[-24.1  -0.4  21.0 -42.7  -6.9   5.0 -14.5   5.0 -44.9] = (91)
[-84.3  -0.5 -21.1   8.8 -64.7   3.5  -8.9  -4.3  -0.3] = (85)
[-71.7  -2.7  83.0   8.5 -53.7 -10.8  -5.0  -5.1   8.4] = (57)
[ 83.1 -11.5 -11.2 -18.5 -38.1   4.9   4.5  -0.6 -18.1] = (149)
[-84.3   5.0 -21.1   8.8 -64.7  -9.7  -8.9  -4.3  -0.3] = (165)
[ 60.8 -16.7 -20.9 -22.0  43.6   2.4  14.3  -4.0 -30.9] = (48)
[ 83.1 -11.5 -11.2 -18.5  61.2   4.9   4.5  -0.6 -18.1] = (47)
where: [-5.0]
(57), 7
where: [-6.9]
(91), 5
where: [8.4]
(57), 9

[ 49.7  14.3  14.3 -33.7] -> (24)
[20.6 -6.6 -6.6 13.6] -> (18)
[ 42.9  12.7  12.7 -28.2] -> (188)
[ 68.2  19.9  19.9 -46.0] -> (182)
[-54.4 -15.7 -15.7  36.0] -> (157)
[ 18.4   5.8  35.9 -11.4] -> (64)
[-29.1  -8.9  -8.9  19.7] -> (103)
[37.7 11.0 11.0 18.3] -> (49)
[-42.8 -12.9 -12.9  27.9] -> (124)
[ 20.7   7.3   7.3 -14.4] -> (197)
[ 38.4 -42.7  12.5 -25.5] -> (9)
where: [20.7]
(197), 1
where: [-11.4]
(64), 4
where: [-42.8]
(124), 1
where: [36.0]
(157), 4
where: [18.4]
(64), 1
where: [-28.2]
(188), 4
where: [49.7]
(24), 1

[ 10.3  10.3   3.0  24.1 -11.8]  (71)
[-9.5 61.0 -2.6  1.8 24.3]  (158)
[ 46.9 -72.4  -7.6  40.8 -27.7]  (129)
[-73.5  16.3  48.5 -75.7  38.6]  (69)
[ -0.6  52.0 -11.4  22.4  22.5]  (44)
[  1.6 -22.4  13.6   4.7   2.9]  (60)
[-16.6  -9.3  23.1 -11.7 -12.6]  (51)
[ 54.6 -34.1 -35.6  13.5 -50.9]  (166)
where: [22.5]
(44), 5
where: [13.6]
(60), 3

[  0.6 -18.8  38.3 -45.2 -15.0  31.3 -14.2 -63.3  -0.5   3.6 -20.7  46.0
  -6.2] : (150)
[ 21.2  22.4 -46.0 -23.7  16.5 -49.5  35.2   0.0  -2.5   2.3  20.5 -61.3
  -2.6] : (28)
[  4.8  46.3  58.1 -14.9  -4.0 -25.8   8.8 -28.6 -19.2   8.5  17.5 -36.4
 -49.2] : (192)
[ 27.9 -78.0  -5.6  35.3  31.0   9.3 -11.0 -17.2 -23.8  25.5 -24.2 -11.2
  17.9] : (213)
[  5.2  16.3   3.5   9.2 -22.8 -46.8 -25.2  17.4 -18.3 -49.8 -29.5 -36.8
  21.3] : (122)
[ 24.7 -33.9 -18.2  -9.6   6.8  29.1 -23.6  57.8 -53.5  -9.8  10.7  41.8
   6.3] : (198)
[ 77.3  40.5  27.0 -15.9  45.6  -1.7   4.2 -16.6   7.7 -23.7  14.9  45.9
  -3.4] : (2)
[ 21.2  22.4 -46.0 -23.7  16.5 -49.5  35.2   0.0  -2.5  11.7  20.5 -61.3
  -4.3] : (10)
[-40.6  -6.2   8.4  31.0 -25.2 -26.6 -12.3 -19.9  53.0 -18.7   3.3 -52.8
 -35.8] : (162)
[-45.2  11.8 -58.7  19.3  11.7 -56.0  -2.3  22.4 -32.3 -16.4  16.9  21.1
   7.0] : (151)
[-39.1  22.0   1.9 -10.2 -31.8  12.3  40.8 -26.8   7.8  45.5 -47.7 -19.2
  37.9] : (203)
[-48.1  32.9  44.4 -10.2   5.0  19.9  28.8 -20.4  41.0  25.0   0.9 -39.6
  29.8] : (209)
where: [-14.9]
(192), 4
where: [38.3]
(150), 3
where: [-29.5]
(122), 11
where: [45.9]
(2), 12
where: [46.0]
(150), 12

[ 25.9  18.9 -38.6  22.6]  (68)
[ 32.4 -31.0  64.2 -55.3]  (125)
[-52.1 -33.0  77.8 -38.7]  (42)
where: [-38.7]
(42), 4
where: [64.2]
(125), 3

[ -1.7   4.2  -4.5  17.6 -16.0  -5.5  11.8 -18.2  -3.0   7.1 -14.2  -4.9
  24.0   4.6   0.1  -7.5   1.9  -8.7   0.8  -1.7   7.5  -1.3  32.2   8.9
  14.2  -1.5  13.0 -25.9   5.7   1.1   5.4  31.3  28.7 -25.2   9.5   5.9
   2.0   5.7   1.6] = (90)
[  9.2  16.1  10.3 -12.3  20.9   4.3   1.2  15.9  29.1  65.1   0.1  -6.5
  -6.5   3.0   2.2   4.4   7.3  23.0  30.5   2.6  -0.8  -1.5   1.6  -9.3
  -4.2  -6.4  -1.5  16.3  -8.0   1.1  26.8 -26.6  -2.8  10.8  -5.1  -5.8
   1.5  -6.0  19.6] = (31)
[  3.0  -6.4  10.7  20.8 -37.9   0.8  -3.8 -10.9  -1.6 -11.2   4.7  -7.5
  35.0  27.4  -5.3 -12.7   2.1 -42.6  -8.6   2.5   6.1  -3.1 -13.9   4.2
   0.9   0.1   6.1  88.8   4.0   0.6  -8.4  11.1  27.1  -4.3  17.1  -2.8
  -3.4  -5.6   9.1] = (6)
[ 14.2  15.1 -26.4 -18.6  21.9   0.4 -12.3 -13.0  22.4  10.8  -5.4  -8.7
  -4.6   0.4  -5.1   5.9   2.7  48.7 -13.7  -8.3  -2.6   0.0 -17.9  -0.7
 -44.1   8.5 -10.0 -23.1 -12.6  -1.5  -1.9 -25.9 -12.0   5.5   2.9   6.1
   6.0 -14.2  11.6] = (26)
[ -6.0  21.8 -28.0  -7.7 -13.4  -1.7   0.7  -8.3 -14.3 -34.8  -6.0  -0.9
   4.8  22.0 -17.8 -12.2  -7.9 -31.0  10.0 -10.4   3.7   0.5 -21.2   7.3
  25.5  -4.4   1.8  -4.8   6.4   0.0 -24.1  15.7 -17.0 -22.3 -11.1 -13.3
  -6.6   3.2  -3.9] = (180)
[  0.5 -28.3  -2.9  -7.0  11.3   3.0   9.1  21.1  45.0  44.1   5.3   0.0
  -8.3   5.7  -3.4  14.2  -0.9   1.9  25.7   8.0  -5.9   8.8  21.6   0.3
  -7.0  -6.0  12.9 -11.2   7.7  -0.8  -8.3 -17.9  -4.7  15.8  10.8   2.6
  -2.2  10.4   4.0] = (54)
[ -6.7 -13.8 -11.7   3.6 -10.5  -1.0  13.8   4.9 -11.7  -7.4   0.5   7.8
 -11.6 -10.5  -7.1  -1.1  -7.0 -15.6   5.3   5.2   5.8   9.5  22.8   3.1
  16.5  -6.4  15.0 -49.2   9.3   2.4  -7.5  23.5  -6.9   5.5   0.8   5.5
  -3.9  21.3 -22.6] = (63)
[ 18.5  27.9  18.2  -5.2  20.0   8.3 -12.8  13.3   9.8  22.4  -2.7  -7.1
  -8.9   6.8  -6.0  -2.0   6.2  23.9   6.1  -4.5   2.0  -8.2  -5.9  -9.1
  21.5  -3.8 -15.3   8.3 -12.6   2.5  -7.7 -15.5 -14.1   2.1  -2.1  -5.0
  -0.1 -17.9  13.5] = (89)
[  5.8  12.5  21.1  -5.0  -7.7  -3.7  -2.8 -18.1  -7.2 -14.7  -8.0  -3.2
   1.7   6.6  -3.5 -14.8  11.5   6.3  -4.8  -6.3   8.9  -1.8  33.7  10.8
  19.1   0.7  -3.6 -46.7  -6.8   3.7 -27.0  14.2  34.1 -18.2  -1.1   5.1
  -3.0 -11.9  -2.3] = (114)
where: [-27.0]
(114), 31
where: [0.9]
(6), 25

[ -5.4  14.4  -0.3   1.0  -0.4   1.3 -32.0  -1.9 -65.2  -0.1 -54.8  -4.5
  -1.3  -6.9   1.8   1.2  51.2   0.2  11.5  -0.9 -39.0 -22.6   7.5  -0.4
  -2.4   0.7 -11.0   0.7  -6.3   1.2   8.6  -2.9] -> (76)
[ 14.0   0.7  -0.4   2.0   6.7   0.5 -30.7  -1.6 -79.9   7.3 -27.3  -9.5
   1.7  -9.9   9.9   2.1  26.7  -1.9  -4.4   4.0 -70.9 -59.0  23.6  -1.3
  14.6  -0.4 -46.0   0.5  10.0  -0.6  38.8 -79.0] -> (100)
[ -5.4  14.4  -0.3   1.0  -0.4   1.3 -32.0  -1.9 -65.2  -0.1 -54.8  -4.5
  -1.3  -6.9   1.8   1.2  51.2   0.2  11.5  -0.9 -39.0 -22.6   7.5  -0.4
  -2.4  -1.0 -17.3  -0.3   7.3  -1.4   9.5 -30.7] -> (12)
[ 17.4 -23.1   0.8   0.3   6.8  -1.5  14.6   1.2  26.0   7.5 -10.1  -1.9
   3.8  -0.5  -2.3   0.4 -62.1  -2.3 -24.0   4.9 -14.5 -18.8  13.5  -0.8
  19.5   0.7 -26.5   1.0  -3.6   1.3  23.6 -31.1] -> (43)
[ 16.1 -19.9   0.6   0.4   6.4  -1.3   9.4   0.9  15.4   7.1 -16.8  -2.4
   3.4  -1.4   7.1   0.6 -51.3  -2.2 -21.2   4.5 -18.9 -21.3  13.8  -0.9
  18.1   0.6 -27.2   0.9  -2.4   1.0  23.8 -33.9] -> (72)
[ 19.2 -26.3   0.9   0.2   7.4  -1.8  18.9   1.5  33.8   8.1  -6.4  -1.6
   4.2   0.1   7.7   0.4 -71.7  -2.5 -26.9   5.4 -12.4  14.5  14.0  -0.9
  21.3   0.9 -27.2   1.1  -4.4   1.5  24.7 -31.1] -> (88)
where: [-2.2]
(72), 18
asked: [ 16.1 -19.9   0.6   0.4   6.4  -1.3   9.4   0.9  15.4   7.1 -16.8  -2.4
   3.4  -1.4   7.1   0.6 -51.3  -2.2 -21.2   4.5 -18.9 -21.3  13.8  -0.9
  18.1   0.6 -27.2   0.9  -2.4   1.0  23.8 -33.9]
(72)
where: [-0.6]
(100), 30
where: [3.8]
(43), 13
where: [-33.9]
(72), 32
where: [1.1]
(88), 28

[-39.8  -4.9  13.9  -6.8 -16.9  38.4  15.7] : (154)
[ -6.7  10.6 -15.0  18.6  -8.1  13.8   0.7] : (153)
[ 26.3  13.3 -17.5  20.8  21.5  24.6 -28.9] : (106)
[ 11.4 -38.0  41.2 -16.2   1.7  12.5  -6.9] : (137)
[ 15.7  30.2 -70.7   0.6  17.0  33.6 -11.8] : (136)
[-21.1  29.3 -46.4 -28.5 -14.3 -14.7  41.3] : (115)
[ 15.7  30.2 -70.7   0.6 -31.5  33.6 -11.8] : (16)
[  1.8  -8.3  -6.2  21.0  28.8 -30.0 -23.3] : (139)
[-13.4 -13.9 -17.7  -9.1 -14.0   5.7  33.5] : (45)
where: [-16.9]
(154), 5
where: [41.3]
(115), 7
where: [-15.0]
(153), 3
where: [26.3]
(106), 1

[20.8  9.7 69.0 -9.4] -> (123)
[-12.6 -12.7  46.1 -28.3] -> (67)
[ -9.3  -0.1 -35.4 -31.0] -> (155)
[ -2.2 -12.7  46.1 -28.3] -> (105)
[ 12.1 -35.5  69.0  -9.4] -> (11)
[  7.2  13.2 -64.4 -35.5] -> (59)
[-58.4 -34.5  40.7 -27.2] -> (143)
where: [-12.6]
(67), 1
where: [-34.5]
(143), 2
where: [-35.4]
(155), 3
where: [-64.4]
(59), 3
where: [12.1]
(11), 1
where: [13.2]
(59), 2

[-10.3  59.6  13.7  -6.0  59.2  51.3 -52.5  48.8] = (3)
[ -4.2  63.6  14.0 -11.7  64.2  25.4 -56.9  44.2] = (19)
[-14.8  52.5  12.6  -1.0  51.4  36.2 -45.6  49.8] = (20)
[  7.4  54.7   7.0 -24.6  52.0   2.5 -46.1  19.1] = (141)
[  1.6  64.1  13.1  64.3  65.1  17.4 -57.7  37.2] = (121)
[  6.6  64.0   5.0 -25.2  46.5   1.1 -41.4  15.9] = (79)
where: [64.1]
(121), 2
where: [51.4]
(20), 5
where: [-10.3]
(3), 1
where: [64.2]
(19), 5
where: [59.2]
(3), 5
where: [59.6]
(3), 2

[-80.7 -62.0   7.4 -39.7 -72.2]  (194)
[-87.4 -28.8  28.1   0.3 -33.5]  (201)
[-83.3 -57.8  42.4 -32.9 -68.8]  (75)
[-83.2 -39.0  20.8 -11.5 -47.0]  (112)
[ 0.7 13.0  6.7 12.7 17.4]  (171)
[ 25.9 -20.5 -20.1 -27.9 -19.7]  (205)
[-70.8 -62.5   3.3 -43.5 -71.4]  (23)
[ 14.9  -7.2  -8.9 -10.3  -5.7]  (179)
[ 50.2 -11.2 -24.9 -26.2 -21.1]  (144)
[-20.2  65.4  42.3  73.1  77.1]  (25)
[-72.1 -61.6   3.1 -43.8 -71.5]  (189)
[-11.6  48.0  28.7  49.2  60.2]  (35)
where: [-11.5]
(112), 4
where: [14.9]
(179), 1
where: [42.3]
(25), 3

[ -3.5  62.2  24.2  -8.5  -4.8  -1.9 -64.5  -4.7  -0.6]  (14)
[ 38.3  -4.6 -22.8  -2.2 -45.0   6.7 -64.5  -4.7  -0.6]  (128)
[ -3.5  62.2  24.3  -8.5  71.1  -1.9 -15.0  -9.0  39.2]  (41)
where: [38.3]
(128), 1
where: [-4.8]
(14), 5
where: [24.3]
(41), 3

[ 19.5  11.3   5.1  25.1 -10.6 -23.7 -53.4  -4.2 -88.9 -68.8] : (119)
[  3.6  16.0   8.1  -0.5   2.5 -69.1  11.8  10.1 -12.4 -17.3] : (94)
[ 10.9 -65.1  17.3   1.8  12.1  26.3  18.3  -1.8  30.4  -0.8] : (120)
[-11.0  29.4 -12.8   1.0   0.8  12.8  26.1  12.2  12.7  -7.7] : (38)
[-75.2  49.9  47.4 -48.4  19.5  69.0 -18.8  -3.9  12.5 -18.3] : (98)
where: [-0.8]
(120), 10
where: [69.0]
(98), 6
where: [12.1]
(120), 5
where: [12.5]
(98), 9

[ 14.4 -16.2 -25.1 -14.6] -> (163)
[-22.1  -4.3 -22.6  -8.9] -> (61)
[-18.0   5.3  74.3 -14.2] -> (87)
[-17.9 -14.3 -68.1 -21.6] -> (126)
[ -2.7 -13.3 -75.2 -23.0] -> (56)
[-14.4   5.3  70.1 -23.9] -> (164)
[-9.2  5.3 74.5 10.8] -> (55)
[-5.6  5.3 70.1  9.7] -> (160)
where: [-14.2]
(87), 4
where: [-17.9]
(126), 1
where: [-14.3]
(126), 2
where: [-9.2]
(55), 1
where: [-23.9]
(164), 4
where: [74.5]
(55), 3

[ 11.2  68.4 -15.0 -10.1 -45.8  14.2] = (92)
[  4.4  19.0   7.9  12.9 -44.6  16.3] = (4)
[  0.2   1.0  -4.6 -33.9  -2.6   0.8] = (104)
[ 27.2  42.6   0.0 -40.9 -48.5 -16.8] = (7)
[ 11.2  68.4 -15.0  25.5   7.6   3.9] = (96)
[ 11.2  68.4 -15.0 -10.1 -45.8 -14.0] = (52)
where: [-33.9]
(104), 4
where: [14.2]
(92), 6

[-41.4 -31.1 -13.2  10.7 -36.7 -21.7  18.9  27.1] = (102)
[ -7.7   8.8 -69.7  42.5   4.8 -60.0  46.5  14.9] = (46)
[ -0.8  -1.7 -70.6 -36.8  -9.1  46.4  63.0  29.4] = (116)
[-41.4 -31.1 -13.2  54.1 -36.7 -21.7  18.9  27.1] = (99)
where: [46.5]
(46), 7
where: [-9.1]
(116), 5
where: [8.8]
(46), 2
where: [-7.7]
(46), 1
where: [-60.0]
(46), 6

[ -3.3  12.0 -71.3  45.3 -41.0  -4.1 -15.1   1.8 -37.1 -24.0 -30.1 -22.1
  24.2   9.6  -0.1  17.7 -10.4  12.4  -8.9  -0.4   2.6  -8.9] : (81)
[-18.8  27.0  -2.7 -18.2 -16.0  28.1 -11.0  14.2  33.7  41.6  -2.3   0.9
 -43.2 -33.0  41.7  23.5 -12.1 -22.8  15.5 -27.5 -17.5  -0.2] : (95)
[-30.0 -60.9   8.4  28.1  11.5  26.0 -32.1  29.0  13.2  -6.8  24.8 -24.3
   7.1 -39.9   6.0 -31.3   6.8  10.5 -16.0  23.9 -23.4 -49.8] : (50)
[-17.1  11.2 -55.6 -18.3 -13.3  38.4  42.9   2.1 -15.8  19.7  54.2 -19.5
 -26.5 -14.9   2.7  -0.9   8.2 -19.2   3.1 -23.2 -12.4 -24.9] : (34)
where: [27.0]
(95), 2
where: [41.7]
(95), 15

[-49.5  25.4 -11.2  29.4 -48.3  32.2 -17.7 -45.9 -16.0  26.0  28.0  22.8] -> (17)
[-10.5 -20.1   9.5  32.1  32.9 -23.2  23.4   5.6 -44.1 -54.0  24.6 -48.4] -> (127)
[-49.1   9.3  -6.3  37.3 -40.6  26.8 -44.3 -34.2  14.0 -14.4   0.3  46.7] -> (30)
[-30.5 -25.7  43.7  43.3  -0.8 -23.9  28.7  21.6  -5.0 -78.6   2.9 -16.4] -> (33)
[-30.6 -25.7  43.7  43.3  -0.8 -27.6  28.7  32.8  -5.0 -78.6   2.9 -16.4] -> (58)
where: [32.9]
(127), 5
where: [-30.5]
(33), 1
where: [-27.6]
(58), 6

